Each path below is one point turned by a fixed rotation once a step. After each direction that follows a path, write how fast that rotation turns it, in degrees per step (0 if it stays still).
Each turn is a multiple of 5 degrees from 10 to 175, or 0.
Each row of a path follows its step; steps can be skipped.
Path 1:
step 1: [ 2.23 -2.37  2.05 -2.59  0.48  1.07 -3.95  2.07  0.52  1.92  1.34 -0.42
  3.42  0.73  0.78 -0.84  1.78  0.11 -2.12  1.45 -1.16  3.33  1.31 -1.05
  0.13  2.40  4.06  0.06 -2.36  1.95  2.64 -0.87  2.74  1.78 -2.41  1.69
  3.13 -1.55  3.53 -1.46 -1.34 -1.32  3.41 -1.12  0.60 -3.23 -2.61 -0.33
 -3.79 -2.33 -0.17 -0.90 -2.97 -0.36]
step 4: [ 2.51 -0.05  2.16  2.67 -0.97 -1.26 -1.30 -4.15 -0.80 -0.06  0.11  1.21
 -0.32  2.21 -0.12  1.70  0.47 -0.97  0.30  0.07  0.93  3.24  2.26 -0.27
  1.20 -2.42 -0.68  1.47 -0.05 -0.31 -2.93  1.36 -0.28  2.02 -3.40  0.42
  0.53 -2.68 -2.90  1.79  4.47 -3.17  1.69 -1.80  1.26  0.22 -6.74  0.83
 -0.35 -0.96  0.36 -2.89  5.12 -0.19]
step 5: [ 1.48  0.64 -0.14  0.16 -1.18  1.91  0.65 -5.47  1.09 -0.34 -1.28 -3.20
 -3.55 -1.92  1.74  1.69  3.14  0.83  2.65 -0.92  2.42 -1.07  0.20  2.90
  0.38 -1.29  0.17  1.95  0.41  1.03 -1.11 -0.54  2.16  3.20 -5.18  2.06
 -2.75 -1.96  2.17  0.36  1.64  0.67  0.32  1.77  3.17  1.07 -1.69 -0.12
 -2.31 -0.35 -3.96 -3.34  0.38  3.38]
step 12: [-1.78 -0.97 -0.27  2.04  2.34  0.49 -2.11 -4.29  0.37 -3.61  0.04 -0.86
 -0.90 -1.28  3.18 -3.66  1.62 -3.69 -3.09  1.62  1.75  1.68  1.62 -2.03
 -0.19 -1.30 -0.03 -0.25 -1.39  4.01 -1.97 -0.11  1.38  2.60 -2.41 -0.93
 -0.14  2.31 -1.45  1.43  1.83 -4.92  3.60  1.50  2.59 -1.84 -0.45  3.63
 -1.44  0.08 -1.29 -0.61  2.04  1.56]
step 13: [-1.55 -3.15  1.60  2.07 -1.74  1.48 -0.14 -0.77  1.80  0.85 -0.14 -0.72
 -3.29 -5.55  2.52  2.81  0.67 -1.39 -1.46  0.31 -0.37  1.37 -0.35  3.59
  3.77  2.20 -0.97  2.01 -2.96  0.69  3.22  0.54  0.78  5.82 -3.75  0.30
 -0.15  1.20 -2.27  1.03  2.13 -1.28  3.39 -2.44  1.78 -0.13 -2.08 -0.45
 -0.98  0.07 -0.70  1.79  2.10  1.52]
step 14: [-2.54 -2.64  2.71  0.85 -0.26  1.82 -3.24 -3.12 -0.68 -1.43  2.28 -0.66
 -3.71 -2.37 -2.79  0.71  2.64 -3.05 -0.59 -0.50  1.18 -0.33  2.91  1.07
  0.10  1.59  2.27 -2.18 -2.15  1.36  1.24 -0.12  1.09 -0.11 -2.73  0.94
 -2.34  1.11  4.75  2.39  1.28 -0.80  0.97 -1.32  2.38 -1.09 -5.75  2.15
  2.23  1.36  0.51 -1.05 -3.11  0.67]
step 15: [ 1.27 -1.66  2.40  1.53 -1.18 -0.67  0.60 -0.12  0.57 -0.12  5.15  1.01
 -0.52  0.18  1.93  5.32  2.62  0.19 -2.02  1.83  2.85 -0.49 -2.50  2.13
  2.87 -0.68  0.10 -0.20 -2.02  1.91  2.89  2.21  1.00 -0.12  0.79  5.11
 -1.28 -0.35  1.06  0.02 -0.38  1.34  4.49  2.07 -0.57  0.05 -3.61  2.05
  2.51  0.79  2.30  0.33  0.04  4.70]
step 16: [-1.92  0.14  1.65 -2.01  1.94  0.92 -4.97 -1.68 -1.97  0.82  0.41  0.12
 -2.17 -0.53  0.17  2.90  2.28  0.19  0.57 -0.94  0.22  3.73 -0.55 -0.91
 -0.97  0.36 -0.16  2.45 -2.60  3.93 -0.69  0.19 -2.37 -2.72 -0.82  2.52
 -3.06 -2.44 -1.74 -3.63 -2.95  3.21  1.22  0.42  0.95 -1.69 -5.39 -0.76
 -0.14  3.21  2.87 -2.06 -0.92  1.47]
Directions:
[ 1.46  0.48 -1.05 -0.25 -0.06  0.47  0.08 -0.26 -0.27  0.65 -0.44 -0.55
  1.47 -0.28 -0.41  0.80  0.97  0.54  0.50  1.26 -0.06 -1.42  0.88 -1.26
  0.61 -0.56 -0.06 -0.25 -0.36 -0.08 -0.89  0.21  0.52  0.48 -1.45 -0.23
  0.33 -0.14  0.40 -0.99  0.92  0.10  0.70 -0.07 -0.25  0.24 -0.57 -0.33
 -0.47 -1.03 -0.66 -0.26  0.10 -1.42] -> 10
[-0.53  0.37  0.59 -0.32 -0.26  0.33  0.22 -1.16 -1.48 -0.06  0.50 -0.60
  0.78  0.75  0.14  0.34 -1.01 -0.25 -0.11 -0.28 -0.04  0.80  0.26 -0.53
  0.80  0.71 -0.11 -0.15 -0.57 -1.17 -1.52 -0.10 -1.04  0.30 -0.20 -1.19
  0.19  1.45  0.55 -0.62 -0.19 -1.27  0.08  0.90 -0.42  0.65 -0.56 -0.03
  1.57  0.93  0.62 -0.14  0.50  0.10] -> 175
[-1.44 -0.16  0.38  0.06 -0.71  0.90 -1.07 -0.28  0.43 -0.18 -1.21 -1.49
 -0.68 -0.42 -0.86  1.25  0.09 -0.11  0.60 -1.14 -1.02 -0.82  0.10  0.64
 -0.10 -0.08 -0.49  0.19  0.54 -0.33 -1.02  0.06 -0.60  0.69 -0.30 -0.70
  0.31 -0.58 -0.87 -0.48 -0.80  1.68  0.94 -0.10 -0.06  0.84  0.68 -0.63
 -0.12  0.30 -0.19 -0.11 -0.76  0.31] -> 130
[-0.10  0.49  0.39  0.56 -0.74 -0.58 -0.48 -0.57  0.81  0.33  0.99  1.28
  0.16 -1.02  0.04 -0.37  0.79 -0.04  0.12 -1.20  0.00  0.37  0.13  0.48
  0.50 -1.45  0.94 -0.27  1.20  0.13  0.43 -0.14 -0.49  0.36 -1.77 -1.41
  0.31  1.00  0.03  0.70  1.09  0.44  0.63  0.29  0.96 -0.02  0.32  0.35
  0.18  0.86 -0.18  0.47  1.02 -0.60] -> 40
[ 0.19 -0.67 -0.66  0.18  0.20  1.49 -0.17 -0.29  0.62 -0.10 -0.95 -0.52
 -0.05 -0.93  0.31 -0.70 -1.31 -0.35 -0.73 -0.36 -0.10  0.50  0.64 -0.15
 -0.40 -0.55  0.37 -0.26 -0.79  0.76  1.86  0.99  1.42  0.81 -0.45 -0.92
  1.20  0.49  0.81 -0.58 -0.27 -0.83 -0.33  0.05 -0.57  1.05  0.52 -0.58
  0.03  0.41  0.67  0.79 -0.56 -0.16] -> 60
